Named turns come first, each shown by rows before and after it. Which turns, in which order, take the first row of each pair that follows to the second? Write the first one first, as in the answered first pair.
q821 (before => after):
[-25  18  57 -34 -14   3 -14  61  30 -13  -6 -19  38  13] => [ 41  16  35 -18  -1  37  24  28  -9 -10  18  53  -3 -58]
[ 18 -10 -25 -10  42 -42  -2  29 -24   3  10  51  13 -90] => [-22 -14 -48 -19  54 -75 -34  46 -10   4 -13 -10  30 -39]
[  8  34 -17   4  63 -25  51 -12 -45  40  -7  49   7 -28] => [-39  33 -22  -4  66 -57  17   9 -25  38 -28 -15  29  27]
q96 (before => after):
[-32 -15 -22  18  20   6  14 -24  17  17 -28 -32  16  35] => [-35 -18 -15  15   7  15  14 -27  26  14 -28 -35  14  40]
[ 32  14 -17   7  15   1  10   0 -20   6  14  28 -21 -28] => [ -5  -4 -11  10  29 -17  -3  23 -13  -8  26  25  13 -26]
[-48 -47  10   0 -22  32 -19 -18  31 -10   5 -11  24  13] => [  4 -18  -4  -5 -35  53  -3 -49  18  13 -12  -7 -26   9]
q232 (before => after):
[-35 -40  56   3 -50  21 -16  40  57 -37  19  -6  39 -12] => [-60 -48  39  15   1  -4 -16  43  38 -34  22  -1  63 -15]
[-23 -25 -33  20  37  -9  -3 -16  -7  12 -14  -7  18  13] => [-12   6  -1  17  24  -2  17 -27 -12  36 -32  -2  14  25]
[ -3  -7 -53 -31  45 -69 -29  53 -51 -38   5 -49 -46 -39] => [  5  40 -16 -25  71 -78   4  36 -75   9 -25 -34 -33 -24]
q542 (before => after):
[ 70  11 -57 -35   9  -4  34 -28 -39   4  36  10   2 -26] => [ 66  22 -70 -49  -2 -21  14  -9 -35   3  31 -21 -12  -6]
[ -2  47 -56 -23  20 -65 -34  33 -18  -7 -21 -80 -47  59] => [ -4   4 -10  36 100 -21  48 -17 -59   7  18  69  34 -36]
[-10 -87 -47  33  41  -9 -17  39  19 -64  91  29  34 -76] => [ 40 -93 -73  27 -40  66 -17 -31  61 -55  50 -14 -44 -29]
Then:
Between the rows of a pair lie two turns.
[-34   3   6  -2  11 -48 -30  59  27 -39 -26 -26  38  32] => [ -2  35  53  -8 -41 -11  -4  30  42 -13 -51 -21  21  47]
q232 q96
[-47 -35 -29 -12  -5 -15 -32  19  32 -27   3 -38  29  26] => [-28 -32 -10  21  24  26  24 -52  12  15 -24  14  46  15]
q232 q542
[ 34  20 -34   4  25 -22  32  22 -16  20  15  -7  15  50] => [  9 -10 -19  16  35 -15  36  22  -2   6  25  10  50  41]
q542 q96
[ 12 -22 -38   7   4  46  16 -52   9   0 -12  12 -28   1] => [-39 -29 -29   1   8  18  -9 -26  28  -5 -24 -31   5  42]
q232 q821
[  1 -22 -33  -4 -44  17 -30  17  22 -15 -26 -30  -4  13] => [-13 -24 -12   9   9  -9  -8  39 -11 -19   5  31  47 -38]
q542 q821
[ 10  24  20   5  -2 -16   3  17 -25  10  10  14   3 -16] => [ 12  32  13  -2 -19 -19  -7  21 -18  13   1  -7 -13  -2]
q542 q542
[ -4 -41 -44  15   0   8   8 -17  18 -53   0 -35  25  21] => [ 28 -26 -56  14  -6  19  19 -34   6 -39 -11 -30  -6  22]
q96 q96
[ 14 -67 -26  10 -15  44   5 -20   6 -37  43  60 -10 -51] => [-49 -60 -68  14  67 -25 -21  -6 -10 -18   6  -3  34  11]
q232 q821
[-13 -23  22   4 -19  -6 -14  28  11 -40  18  17  31 -11] => [ 11   7  23 -10 -39 -15 -21  42   5 -30  11   2   2  -6]
q96 q542
[-40 -51  21  25  31  38 -28 -10  56 -11 -59 -12  69  -1] => [ -4 -18  -1  -9 -31  31 -63  16  69 -20 -65 -66   0  21]
q821 q542
[  8  10 -30  13   5  20 -10  -3  21 -43   6  14 -13  -8] => [  0  12 -27  10  -1  18 -17   0  31 -40  -5  -6 -12   8]
q821 q96
[-13   1  57 -17 -16  -6  20   9   7  -1  -2  23  18   1] => [ 28  11  29 -20 -31  15  22  -9  -2   4  -7  23 -32  -6]
q232 q96
[ 20 -22  14  -5 -15  -2  -4 -20  30  -3  17 -21   6 -19] => [ 12 -34  -1   0   1  -8  -8 -22  28  -7  14 -24  10 -17]
q232 q542
[  7   9  15  -6   1 -14 -23  19  -4  11 -12  19  12 -11] => [ 17   3 -15   0   7   0 -22 -14  -5  13 -24  14  -6  -2]
q542 q821
